128 stands for zero in the data rows.
Every row has a hidden score. In each pair, how much higher is the second row's than the first's? 20 means about the same, 40 much higher and 0 much lower. The score is a weighted sum of the row's numbers plus the product of two more (or one squared), each taken from its middle value.
[132 128 135 122 135 114 137 114 125 132 124 132 128 124 128 141 120 128]
[104 114 113 149 130 161 139 127 134 173 116  89 136 121 123 117 161 114]: 27
[134 157 128  99 121 129 139 136 109 109 100 130 163  88 144 122 112 136]
[132 175 113  93 124 123 142 153  72 114  96  88 116 170 181 138 115 126]: 21
[111 120 146 148 127 105 128  84 159  87 107 104 109 104 153 134 139 128]
[127 114 114 167 149 114 142  85 176 145 151 105  76  99 139 123 149 117]: 31
[118 153 132 113 145 109 139 109 128 120  95 123 145  79 145 130 118 136]
[139 132 136 134 153 127 130 137 131 146 134 115 102 118 140 152 144 119]: 28
[ 87 126 115 123 143  59 177 147 101 141 131 139 117 136 161 133 134 140]
[ 99 111 134 148 125  99 132  78 173 126 114 126 101 104 131 112 132 125]: 16
[101 144 134 111 159 105 121 105 130 112  88 127 148  62 165 144 112 146]
[163 113 134 122 174 109 147 157 135 128 116 128  90 117 116 153 122 120]: 22
[120 106 124 140 113 117 125 113 143 122 136 131 139 119 103 119 128 131]
[133 108 125 124 140 127 113 138 111 128 156 155 143 160  78  85 122 117]: 22
[170 143 132 118 130 170  91 143 114 147 123  77 134 113 136 143 122 118]
[111 132 136 138 128 131 119 140 128 127 131 130 142 126 128 152 126 141]: 13
[100 144 123 124 118 128 101 115 120 131 146 129 152 124 138 129 134 127]
[105 122 121 141 113 167 122 105 138 128 121 127 125 114 106 118 148 126]: 18
[121 146 125 115 144 126 132 139 104 104 101 138 147 105 138 103 115 135]
[165 139 140 153 129 166  99 123 156 128 128 113 123 122 118 112 142 127]: 17
[161 132 124 144 108 112 127  99 139 130 119  91  99 103 142 137 147 135]
[124 136 130 128 123 123 137 136 109 139 130 131 116 132 145 153 136 120]: 22
[112 119 132 132 117 122 140 110 157 110 134 151 129 124 114 120 129 127]
[127 147 128 120 105 126 144 138  93 133 116 134 140 115 112 153 118 131]: 22
[126 129 109 103 130 134 132 113 101 124 109 125 112 141 117 118 118 116]
[153 140 119 121 143 135 119 166  95 144 138 116 136 134 106 159 131 127]: 23
[ 97 122 119 119 152  90 148 121 135 121 132 159 116 149 135 113 113 141]
[119 153 127 116 145 126 136 143  91 144  97  96 136 142 169 126 122 128]: 20
[ 99 109 112 116 150  90 182 125 127 160 147 163 108 151 116  59 139 130]
[127  97 129 146 131 126 118 115 158 110 143 136 138 130 105 111 131 123]: 10
[129 128 135 146 120 126 148 105 133 156 142 149 118 157 119  97 134 118]
[210 127 126 167  53 163 115 136 127 130 145   0 106 108 151 187 194 103]: 28
[109 109 118 123 152 107 136 131 132 162 146 176 106 119 126 125 137 134]
[126 119 148 152 105 142 124 120 159 111 140 133  96 150 105 102 142 122]: 18
[145 127 154 122  80 128  83 109 125  80 152  90 180 140 185 116  96 131]
[133 115 124 135 144 123 133 121 143 121 124 143 117 121  91 120 135 122]: 24
[116 126 128 114 129 116 132 138 131 113 113 156 122 140 109 110 120 126]
[116 105 144 143 130 142 134 125 168 124 137 137 146 116 117 112 133 126]: 18
[108 134 122 109 135 120 148 141 115 141 123 146 113 137 146 135 115 115]
[162 128 134 127 111 156 129 159 135 166 146  82 123 169 114 179 152 132]: 7
[ 98  87 129 140 170 109 145 127 163 131 162 177 115 131 107 105 145 142]
[136 151 131 115 131 155 106 139 106 135 118 123 118 152 147 131 120 130]: 14
[134 101 114 132 114 117 111 121 118 138 165 168 104 159  83  92 139 119]
[123 101 137 155 136 149  92 102 192 127 150 157 145  93  74 129 135 115]: 24
[141  91 106 133 130 151 125 138 149 149 186 190 120 179  80 107 122 106]
[150 127 134 130 108 151 110 142 143 120 130 118 127 121 120 132 131 115]: 28
[180 149 154 130 132 111 138 114 129 131 142 101 121 122 146 143 111 137]
[ 89 142 111 112 161  73 169 152  81 158 107 138 117 154 166  97 118 139]: 33
[122 124 139 129 119 149 110 128 147 116 135 143 141 125 124 139 123 125]
[113 115 139 140 127 129 127 121 148 132 142 165 109 148 120  97 124 121]: 21
[121  95 143 142 134 123 144 112 171 112 149 158 120 106 116 133 135 119]
[124 103 136 152 154 134 129 106 159 125 160 162 135 102  98 109 135 124]: 21
[129 142 134 109 134 129 141 157 112 107 126 144 149 136 147 152 117 133]
[118 145 147 132  89 157 101 112 131 105 150 115 170 145 144 130 135 142]: 18
[122 115 125 130 121 114 146 121 137 119 135 125 125 136 130 132 136 124]
[214 122 146 121 150 104 114 118 122 157 100  75  90 133 139 169 112  98]: 12
[122 100  96 150 166 136 147 138 124 168  98 142 102 100 102 140 151 116]
[ 99 107 117 140 175  90 175 137 146 147 131 149 126 140 130  90 134 133]: 19
[168 140 135 109 137  84 132 104  97 117 152 142 122 123 104 131 101 133]
[117 142 149 125  98 142 111 116 142 101 155 112 153 133 159 100 123 138]: 30
[ 86 123  99 154 127 158 130 117 142 174 121 129 112 107 118 136 174 132]
[137 107 135 156 126 142 121 111 150 151 154 114  93 160 105 121 156 117]: 17
[ 88 131 140 130 152 108 173 125 130 144 126 153 121 123 155 121 129 133]
[139 153 133 114 132 131 127 180  71 117 106 109 187 101 148 169 112 145]: 12
[162  92 121 150 101 180  58 106 181 101 151 137 158  91  80 137 132 121]
[147 127 124 131 119 149 117 141 125 137 150 108 123 144  90 150 137 132]: 22
[137 144 133 118 121 122 128 132 111 144 104 120 123 135 136 162 128 132]
[129 158 134 104 109 147 136 148 121 107  93 132 152  91 167 154 104 149]: 31
[144 135 129 133 121 140 148 110 125 131 128 116 125 130 118 133 128 123]
[ 99 102 133 143 165 117 135 111 169 130 142 182 132 123 113 107 132 131]: 29
[119 155 132 100 124 116 169 146  88 144 108 140 117 157 140 143 120 142]
[163 135 141 119 148  97 134 124 118 115 127 134 126 127 117 130  97 131]: 19
[159 112 141 135 177  88 158 137 111 148 117 160  95 116 109 147 123 122]
[101 137 118 110 150 101 172 146 139 148 121 135 124 133 149 109 129 133]: 27
[125 156 115  94 120 106 157 160  86 166 103 106  90 168 159 167 126 132]
[117 130 147 122 123 126 137 121 133 111 125 128 112 115 129 157 127 132]: 21
[139 103 122 132 189  96 180 155 122 168 104 155  84 119  88 144 133 104]
[125 133 122 149 110 174 130 146 123 161 122 113 124 103 124  98 143 118]: 24
[131 130 132 126  96 126 136 144 128 107 119 130 144 122 125 133 123 132]
[123 117 129 133 160 109 140 123 123 145 109 174 123 108 125 104 113 140]: 19
[ 99 116 141 136 134 117 125  83 161 107 106 128 104 104 125 103 126 134]
[138 124 118 115 125 132 116 146 113 132 146 148 140 161 103 144 127 125]: 10
[ 76 100 126 136 178  86 179 119 146 158 146 190 133 127 125  92 131 126]
[148 137 131 107 131 144  97 139 102 131 103 119 123 148 140 155 118 126]: 11
[132 109 128 149 139 132 117 106 168 116 140 137 135 120 107 109 132 136]
[122 114 130 143 155 118 129 124 169 144 143 172 119 124 117 103 136 131]: 27
[126 134 156 116 122 125 128 112 131 130 143 123 149 121 123 127  99 126]
[128 146 116 120 113 119 149 141  86 125 110 123 117 132 152 120 113 128]: 16
[129 106 134 135 171 108 143 138 125 136 117 156 106 118 126 151 109 124]
[ 91 111 105 141 107 174 128 131 146 158 123 101 120 120  91 118 176 109]: 26
[ 81 113 117 122 158  52 209 114 112 150 133 149 116 148 128  76 134 126]
[142 112 122 144  92 138 117 117 151 113 128 135 155 120  86 126 140 124]: 7
[114 121 118 135 136 122 143 116 149 117 119 152 122  92 122 130 129 128]
[121 125 136 126 120 125 122 123 147 119 142 133 135 120 129 133 130 118]: 21
[166 147 137 119 124 151 128 182 101 147 143 124 142 134 106 155 134 142]
[143 120 128 126 120 144 107 124 116 119 131 131 141 131  96 117 134 116]: 16
[156 138 104 117  97 140 124 133 135 129 125  88 112 131 143 159 135 125]
[ 75 115 110 117 129 148 121 119 129 131 132 161 124 135 110  83 129 127]: 28
[145 139 134 114 111 112 126 146 116 132 118 121 130  95 131 141 135 139]
[119 117 109 119 154 110 163 146 136 161 106 146 105 150 116 105 136 104]: 13
[120 118 117 142 129 141 141 137 125 152 113 121 114 114 108 146 149 121]
[133 133 114 145 127 138 112 124 118 124 128 101 141 132 124 121 147 123]: 18
[114 120 143 122 132 123 131 136 121 138 125 143 138 126 133 104 126 127]
[151 119 154 146 108 148  99 124  99 128 141 109 121 201  84 112 152 137]: 4
[121 150 139 122 133 115 117 127 130 100  96 134 147  86 147 146 114 138]
[127 125 118 117 119 108 149 115 120 140 122 105 129 144 136 101 132 121]: 14
[126 145 135 124 112 137 138 132 143 126 117 145 142 117 153 131 123 138]
[110 155 142 124  85 140 117  98 141 110 136 150 179 131 118  86 105 149]: 27
[118 153 138 134 139 128 139 121 116 134  95  55 131 121 144 108 120 120]
[142 152 125 128 116 133 122 150 123 106 112  80 127  86 170 157 121 130]: 29
[ 94 122 106 127 110 156 103 134 137 147 133 144 120 141 131 128 154 112]
[133 111 117 120 152 123 164 134 120 158  97 153  85 137  97 130 135 113]: 21
[128 137 126 134 126 120 136 135 126 148 127  97 101 130 156 119 130 121]
[109 137 133 125 125  99 126  90 168 122 126 119 105  93 142 124 131 131]: 20
[144 126 136 126 152 110 137 127 141 141 118 144 117 123 125 126 113 121]
[113 151 130 129 107 159 100 119 132 118 141 146 158 113 144 123 141 145]: 22
[ 87 126 129 138 103 147 118 126 144 139 128 141 143 129 136 136 148 135]
[139 148 142 130 109 140 104  96 118 121 155  98 159 130 150 115 124 136]: 18
[102 126 125 125 160 102 152 123 114 130 133 137 128 126 138 126 129 124]
[152 126 132 111 161 101 151 124 124 132 117 149 107 146 130 119  89 118]: 13
[121 121 141 142 123 112 122  96 142 122 116 114 108 105 121 135 139 132]
[112 123 129 122 120 126 102 128 121 128 130 129 131 139 140 124 130 129]: 21
[122 126 129 142 118 141 122 122 167 141 144 134 109 160 123 125 132 119]
[132 130 148 122 113 125 116 136 131 104 122 140 131 129 131 117 125 135]: 19
[133 131 132 117 107 124 139 135 123 128 127 135 128 129 111  94 127 128]
[141 105 138 154 129 143 120 136 161 135 153 159  91 139 109 146 150 136]: 19
[ 94  99 128 162 132 118 134  78 161 155 154 172  91 149  96  86 148 114]
[106 145 124 124  91 151 117 111 135 132 134 121 165 121 134 122 126 141]: 27
[153 149 136 134 107 169  98 141 116 122 110  79 140 108 134 185 114 124]
[133 152 126 110 126 115 157 155 102 129 112 106 110 150 158 140 130 128]: 19
[151 119 149 118 174 115 134 120 111 134 134 125 107 113 139 182 107 132]
[112 146 132 113 136 141 143 138 129 137 112 161 143 112 147 125 115 135]: 24
[149 122 122 147 125  89 130  67 125 133 124 108  98 110 138 155 143 135]
[138 125 125 122 125 134 127 124 121 134 125 109 136 130 127 118 120 119]: 28
[ 72 116 103 143  96 167 134 164 168 136 109 122 117 117 108 146 174 117]
[135 158 125 115  92 135 108 144  91 106  97 112 132 142 153 131 116 136]: 5
[144 172 128  97 122 113 141 152  62 167 104 103 111 158 164 152 120 137]
[181 130 163 113 146  78 127 131 119  71 131 140 135 123 136 140  87 132]: 15
[ 42 110  93 149 132 189 146 148 144 141 111 105 116 167  85 120 204 114]
[101  96 139 155 131 118 124  84 182 127 126 149  85 135 133 103 143 118]: 12
[127 142 123 133 145 106 132 137 101 129 119 133 111 132 129 114 126 136]
[130 116 136 127 154 147 110 111 135 140 127 138 126 130 133 141 127 123]: 15
[128 142 111 107 147  98 152 149  71 121 106 104 114 150 169 144 120 133]
[104 106 129 145 129 112 115  94 142 122 125 159  86 126  87  82 132 134]: 23
[131 141 127 114 120 108 116 120 110 127 117 128 149 118 125 135 118 138]
[119 111 127 148 134 107 130  75 148 138 133 122  95 104 131 123 139 127]: 27
[126 119 123 125  95 154 109 140 132 122 133 125 130 135 127 129 155 120]
[ 95 132 109 126 147  88 170 128  90 137 114 105 121 147 143 112 122 126]: 21
[131 124 131 140 149 128 134 118 144 141 134 125 108 116 130 136 132 123]
[155 109 143 154  92 175  58 112 175  97 141 134 151 117  88 130 131 128]: 13
[129 144 127 123 146 125 126 136 119 124 124 110 145 121 151 141 126 130]
[126 137 128 128 102 143  93 116 137 111 159 105 169 123 149 122 127 131]: 21
[ 77  90 115 128 158  73 178 113 141 148 147 170 116 154 121  82 149 121]
[122 139 131 134 103 138 111 105 137 120 141 120 146 127 117 128 128 122]: 16
[116 121 126 139 107 158 108 142 140 146 133 125 112 149 120 148 161 146]
[108 114  92 155 160 146 157 134 125 188 107 143  93 151 105 163 145 111]: 12
[136 123 130 128 149 126 115 130 126 107 135 120 124 130 149 147 114 121]
[108 152 133 113 134 102 125 124 136 119  83 132 152  40 152 120 107 140]: 26
[124 139 134 122 157 122 130 125 121 106 115 153 153 126 132 106 116 131]
[115 119 127 136 138 134 132 134 124 126 125 109 119 139 117 131 132 121]: 23
[111 119 100 138 139 138 135 126 119 162 117 137 122 127 120 115 151 113]
[151 149 128 107  92 140 120 175 107 133 118 139 164 122 135 130 123 144]: 23
[144 151 129 114 134 119 128 160 122 104  83  75 159  57 177 168 121 135]
[163 140 126 103 101 163 122 189 102 127 151 137 165 174 118 121 118 132]: 10
[133 151 131 115 125 152 108 146 136 114 126 119 143 120 132 144 128 132]
[164 107 153 150  96 172  60  92 184 133 161 140 153  98 101 117 126 121]: 8
[117 108 122 133 151 119 143 168 111 173  94 139  96 128 107 131 129 118]
[127 126 141 122 166 125 126 146 129 122 112  88 139  80 171 170 132 132]: 26
[168 137 122 115 131 161 130 165  93 134 165 145 148 167  99 123 130 131]
[136 128 128 135 111 123 155 131 141 122 118 147 106 125 107 130 119 135]: 28
[141 118 129 113 115 139  86  98 122 103 157  93 151 139 152 122 118 144]
[152 120 139 130 110 165  73 123 143  94 137 120 153 107  94 149 121 125]: 24
[130 132 136 123 110 119 127 125 126 121 105 102 132 102 144 138 123 136]
[153 144 146 122 106 132 126 101 131 103 132 117 138 137 135 123 121 138]: 10
[150 107 119 135 124 123 116 118 127 145 167 138 108 185  86 107 141 110]
[102 111 107 136 132 131 152 139 125 166 113 125 110 135 118 128 152 115]: 26
[109 143 131 124 164 114 142 118 151 113  87 102 134  68 159 141 115 121]
[148 132 117 115 131 125 121 156  97 129 131 128 140 146 106 133 127 117]: 9
[151 118 120 128 170 103 167 127 123 116 100 133  93 107  94 146 111 108]
[125 107 128 142 122 143 111 123 152 124 140 139 109 162 118 128 128 123]: 20
[ 94 132 130 119 135 111 182 164 116 158 128 146 106 152 129 100 113 132]
[154 124 139 144 113 134 118 135 151 105 127 115 136 123 127 141 140 130]: 6
[117 130 133 112  92 149  73 117 131 109 154 125 175 119 166 114 136 134]
[ 93 119 134 134 139  77 188 109 140 155 152 157 124 141 156  89 140 123]: 20
[144 149 123  96 115 137 119 160 102 122 109 115 159  91 143 146 113 131]
[172 106  96 138 141 153 110 165 120 139 177 164 111 205  77  71 132 115]: 16
[113  98  76 138 165 135 182 142 113 204  94 133  65 127  66 149 170 103]
[132 187 110  83 121 128 138 176  39 116  63  68 111 170 200 178 111 115]: 14
[ 96 100 131 122 118  91 137 127 136 148 150 140 124 155 132 114 126 132]
[111 139 132 125 138 122 138 111 142 121 107 142 133  97 144 139 117 127]: 17
[129 118 130 138 121 133 129 137 143 118 129 151 136 139 131 139 131 134]
[101 125 129 123 135  99 166 140 131 139 124 153 123 143 130 119 124 139]: 26
[147 126 130 126  96 139 130 125 106 114 122 112 122 132 126 151 136 128]
[115 115 140 147 119 128 122 127 148 119 133 133 126 129 119 125 122 117]: 31
[142 154 168 129  95 138  88  99 121  98 144 111 135 155 133 100 124 153]
[134 167 128  86 118 152 117 176  99 118 116 133 188 122 141 125 102 148]: 28
[185 169 128 110  81 201  55 134  92 107  97  81 143 127 146 180 109 131]
[127 141 135 138  97 163 104 115 131 125 144 112 149 112 133 153 144 144]: 25
[120 114 127 144 126 119 124  99 146 139 139 131 137 145 121  80 131 114]
[ 88 130 109 142 126 158 127 138 131 126 126 121 133 121 123 126 152 131]: 33
[ 97 141 125 132  88 157  92 113 129 141 143  91 131 131 134 145 160 136]
[109 138 116 135  89 175 103 130 137 134 145  83 153 130 141 128 167 129]: 17
[124 139 139 128 127 104 128 117 134 112  97 114 155  90 140 143 111 137]
[151 124 132 133 156 113 122 124 123 144 137 129 116 126 119 127 119 126]: 25
[112 138 120 135 103 153 127 129 154 138 115 108 137 114 147 123 140 127]
[114 117 130 133 129 104 123  93 156 115 120 106  99 119 139 132 137 121]: 20
[145 126 139 126 134 114 122 115 120 118 138 135 138 122 135 132 106 134]
[118 141 124 113 150  95 155 134 107 157 129 151 114 152 163 126 127 139]: 24
[121 123 116 113 136  99 149 142 116 154 135 146 120 140 135  91 132 122]
[117 130 146 145 105 147 113 106 143 139 134  92 144 114 142 107 118 119]: 25
[137 136 131 118 130 116 147 125  93 140 138 116 119 132 156 132 125 124]
[140 115 133 131 117 148 107 116 148 113 142 164 149 113  96 119 133 129]: 14
[162 109 123 129 149 118 127 154 110 123 123 113 107 128 135 135 122 113]
[126 123 121 125 156 103 144 141 110 136 123 123 120 155 145 123 130 122]: 16
[227 149 164 123 126  99 128 115 108 110 154  96 127 107 142 156  95 134]
[109 117 123 135  95 144 118 137 137 113 127 108 141 125 131 129 150 124]: 32
[168 174 125  93 116 160 129 220  68 130 125 117 194 127 139 168 112 142]
[124 132 130 128 141 127 111 120 115 124 131 128 132 147 123 130 128 123]: 17
[106  99 123 149 159 127 120  76 146 131 149 138 101 164  93 106 132 111]
[178 144 163 108 108 112  90 107 124  67 155 142 160 126 145 130  90 149]: 16
[139 122 133 128 113 143 100 116 134 130 135 121 132 115 118 129 120 119]
[152 116  99 137 162 117 180 144 110 165 109 141  68 129  77 153 152 109]: 19
[144 144 121 128 116 133 140 132 128 120 122 114 125 116 147 130 124 122]
[141 112 121 113 112 147 114 166 110 107 126 124 157 163 113 117 114 129]: 12
[179 166 172 113  93 106  79  93 134  76 174 113 179 109 174 112  87 153]
[125 122 120 142  86 152 119 122 150 126 138 112 153 138 156 109 144 121]: 8
[ 96 131 122 138  71 161 119 115 140 124 129 117 152 108 123 112 146 128]
[130 110 127 129 120 126 142 121 130 142 134 137 131 111 110 123 122 136]: 13
[120 103 135 155 166 125 123 115 171 133 159 148 138 100 100 118 135 122]
[148 157 125 119 100 151  78 112 110 118 107  79 132 133 139 170 112 133]: 14
[126 121 121 121 122 136 136 121 124 134 135 141 136 126 104 130 123 126]
[159 142 135 112 126 118  85 103 120 100 169 126 169 117 158 127 104 142]: 21
[179 119 118 119 133 115 149 127 119 141 123 123  79 131 101 139 125 110]
[143 139 132 123 122 145 118 157 122 135 141 144 142 146 113 137 122 122]: 24
[118 144 114 112 153  89 179 137  85 134 111 116 113 152 161 118 119 141]
[ 85 116  96 143 162 142 140 140 123 172 116 143 117 116 100  97 162 120]: 34
[ 96 121 125 125 154 101 124 112 147 120 128 186 134 113 102 105 128 117]
[127 108 126 168 128 108 112 115 156 101 118 107 123 105 113 164 133 127]: 18
[ 95  82 123 175 154 103 110  51 195 116 148 137  75 144 101  89 135 109]
[101 124 132 150 149 110 129 103 164 103 113 115 123  94 161 140 128 127]: 21
[157 134 149 120 157 107 168 139 136 112 115 142 119 137 131 125  98 140]
[139 106 102 144 115 155 119 129 132 138 191 151  97 200  68  96 149 130]: 27
[126 122 115 140 164 129 163 135 135 143 101 135 103 128 121 128 135 114]
[107 149 129 104 134 116 147 131 123 113  89 142 154  71 141 130  97 134]: 25
[107 119 124 117 156 112 126 139 105 140 140 139 138 150 130  98 118 136]
[154 141 112  91 134 104 119 172  51 126 128 111 173 103 139 156 112 137]: 17
[145 140 109 125 130 128 115 139 130 105 116  90 123 113 137 152 121 136]
[148 129 125 132 139 142 166 159 134 166 111 117  97 122  90  99 140 118]: 25
[138 145  96  87 123 100 103 140  22 128 130 102 118 153 125 158 115 130]
[158 122 130 150 111 164 113 161 109 141 169 117 121 196  99 137 136 127]: 6
[127 148 118 109 124 149 117 140  87 130  90 117 112 140 146 120 118 143]
[154 120 124 122 118 141 125 144 113 123 138 122 130 130 129 137 133 132]: 17
[160 132 126 134 127 171  57 128 115  98 125 104 139 117 104 143 113 120]
[164 132 143 139 173  88 164 119 116 117 123 152 107 137 101 150 106 125]: 2
[134 141 137 111 120 130 128 150 128 110 116 136 139 113 142 160 139 134]
[133 114 125 130 104 149 104 146 121 124 146 132 139 172 103 121 133 123]: 16
[108 116 135 143 152 110 132  86 161 112 121 127  94 107 154 140 135 121]
[ 88 147 105 104 158  55 207 148  71 171 112 142  99 176 166 106 122 132]: 16
[184 147 143 132 101 123 118 123 128 124 150  82 144 120 157 164 126 132]
[146 151 106 126 133 131 143 127 119 142 142 144 107 141  91 117 128 145]: 25
[169 126 119 121 149 120 103 126 103 136 135  77 112 141 117 149 135 121]
[ 98 104 120 140 142 108 162  98 173 138 150 161 139 127 102  76 139 116]: 14
[124 121 125 121 149 125 140 107 136 132 130 143 132 117 124 145 136 128]
[153 131 131 127 112 138 121 146 115 127 133  92 131 120 127 147 135 125]: 26
[109 138 135 133 132 131 129 140 141 124 117 129 134 138 142 138 115 130]
[114 129 115 139 157 121 148 125 118 149 123 160 103 112 115  88 112 123]: 26
[126 146 134 115  76 122 137 122 123 113 106 118 128 141 132 135 125 136]
[130 103 129 146 138 123 104 130 158 116 153 145 142 102 100 137 124 125]: 26
[122 105 142 135 110 142 104 137 155 117 140 194 136 129 108 125 126 130]
[ 98  91 127 168 161 111 136  50 188 120 123 110  75 107 105 107 148 113]: 32
[142 139 111 112 155 126 147 141  84 125 107  84 110 147 152 138 123 123]
[164 138 132 132 121 145 139 160 110 151 136 115 131 131 149 152 141 131]: 16
[137 144 121 113 128 134 141 139 130 124 115 116 145 106 139 159 110 142]
[133 133 129 132 133 114 135 127 141 118 125 119 126  94 141 168 134 140]: 23
[110 120 134 148 135 117 117  67 173 108 124 148  83 120 120 126 124 130]
[ 92 113 106 127 119 153 146 129 136 159 109 107 113 139 113 118 156 119]: 22
[123 126 143 127 135 102 136 108 147 103  99  95 117  63 164 123 125 116]
[131 129 138 136 119 132 121 118 135 143 127 114 120 143 125 121 130 141]: 8
[119 140 133 113 120 113 132 142 110 120 109 114 127 145 154 134 114 126]
[182 128 126 142  84 145 114 135 138 128 137  52 123 114 149 174 157 121]: 17
[142 132 125 116 128 130 141 152 131 122 113 119 142  94 158 149 124 141]
[135 144 122 120 129 134 112 160  97 124 100  94 113 137 151 179 122 129]: 20
[105 131 115 132  87 154 121 141 136 133 142 120 143 104 127 119 159 121]
[136 119 128 131 104 128 114 126 138 133 133 105 139 121 115 147 133 123]: 11
[120 136 131 121  78 146  90 114 138 115 145  93 164 121 148 149 144 139]
[108 103 126 145 141 112 130  81 176 126 155 139  80 154 108  97 131 103]: 25
[128 149 142 129 116 146 101 116 148 129 146 142 158 130 155 101 125 134]
[159 107 130 117 113 162 117 172  81 161 180 158 150 204  68 112 134 114]: 12
[149 156 126 109 111 123 127 166 120 111  96 116 159  86 150 146 116 143]
[107 101 141 161 141  98 109  26 162 143 133 114  71 108 131 130 140 117]: 14
[116 121 126 124 119 126 141 122 138 133 127 135 144 139 116 125 123 126]
[107 149 112 127 163  91 182 130  87 162 112 139  98 147 169 119 127 135]: 28
[117 117 128 136 150 131 146 120 117 151 105 139 102 136 111 134 129 129]
[ 85 109  94 145 133 154 144 150 143 155  96 119 101 123 109 132 175 111]: 30
[103 136 135 129 139  99 145  96 138 103  86 125 123  85 147 141 112 133]
[105 114 113 122 169  87 179 144 114 131 135 153 119 128 128 127 122 130]: 22
[131 145 136 110 129 114 148 134 118 104 107  95 148  88 153 143 114 140]
[139 140 143 140 108 168 116 145 169 132 110 114 126 104 141 144 124 135]: 29
[182 123 141 104 138  87 106 101 123  67 141 138 144 123  99 112  85 134]
[153 156 136 130 104 172  99 136 120 119 109  88 125 133 146 150 113 128]: 32
[144 107 129 149 108 159 124 148 133 161 173 175 106 203  71  99 146 129]
[157 143 116 107 131 151 124 171  98 131 155 159 175 145  91 122 122 143]: 20
[143 129 129 127 119 151 132 160 125 132 142 136 128 147 136 157 130 129]
[160 136 119 102 111 139 132 124 100 139 131 117 140 124 124 126 130 120]: 14
[129 129 114 124 135 106 150 141  95 136 129  96 121 141 166 146 140 121]
[156 110 123 119 172  95 161 146 102 142 105 143  77 131 102 156 116 104]: 19
[130 146 125 115 134 142 138 153 123 133 111 113 163 123 141 136 115 125]
[122 132 136 132 109 151  75 120 140 113 147 119 167 121 157 125 137 140]: 22
[165 147 135 120 118 180  96 126 121 104 120  91 132 120 131 151 116 130]
[143 122 136 125 119 157 150 143  79 157 149 140 147 167  91 153 122 135]: 2
[125 127 140 145 127 103 142  80 172 121 104  94 105  71 188 144 139 134]
[146 159 131 120 107 153 117 149 102 121 104 117 119 133 124 152 109 133]: 24
[133 125 123 116 138 141 130 170 115 126 131 137 155 156 128 131 121 139]
[135 121 129 123 131 126 140 129 128 118 137 134 120 120 130 122 122 130]: 28
[117 104 125 159 141 126 132  76 151 129 143 110  93 161 114 103 137 119]
[140 137 116 111 118 124 139 148  88 131 101 110 114 147 172 107 129 129]: 25
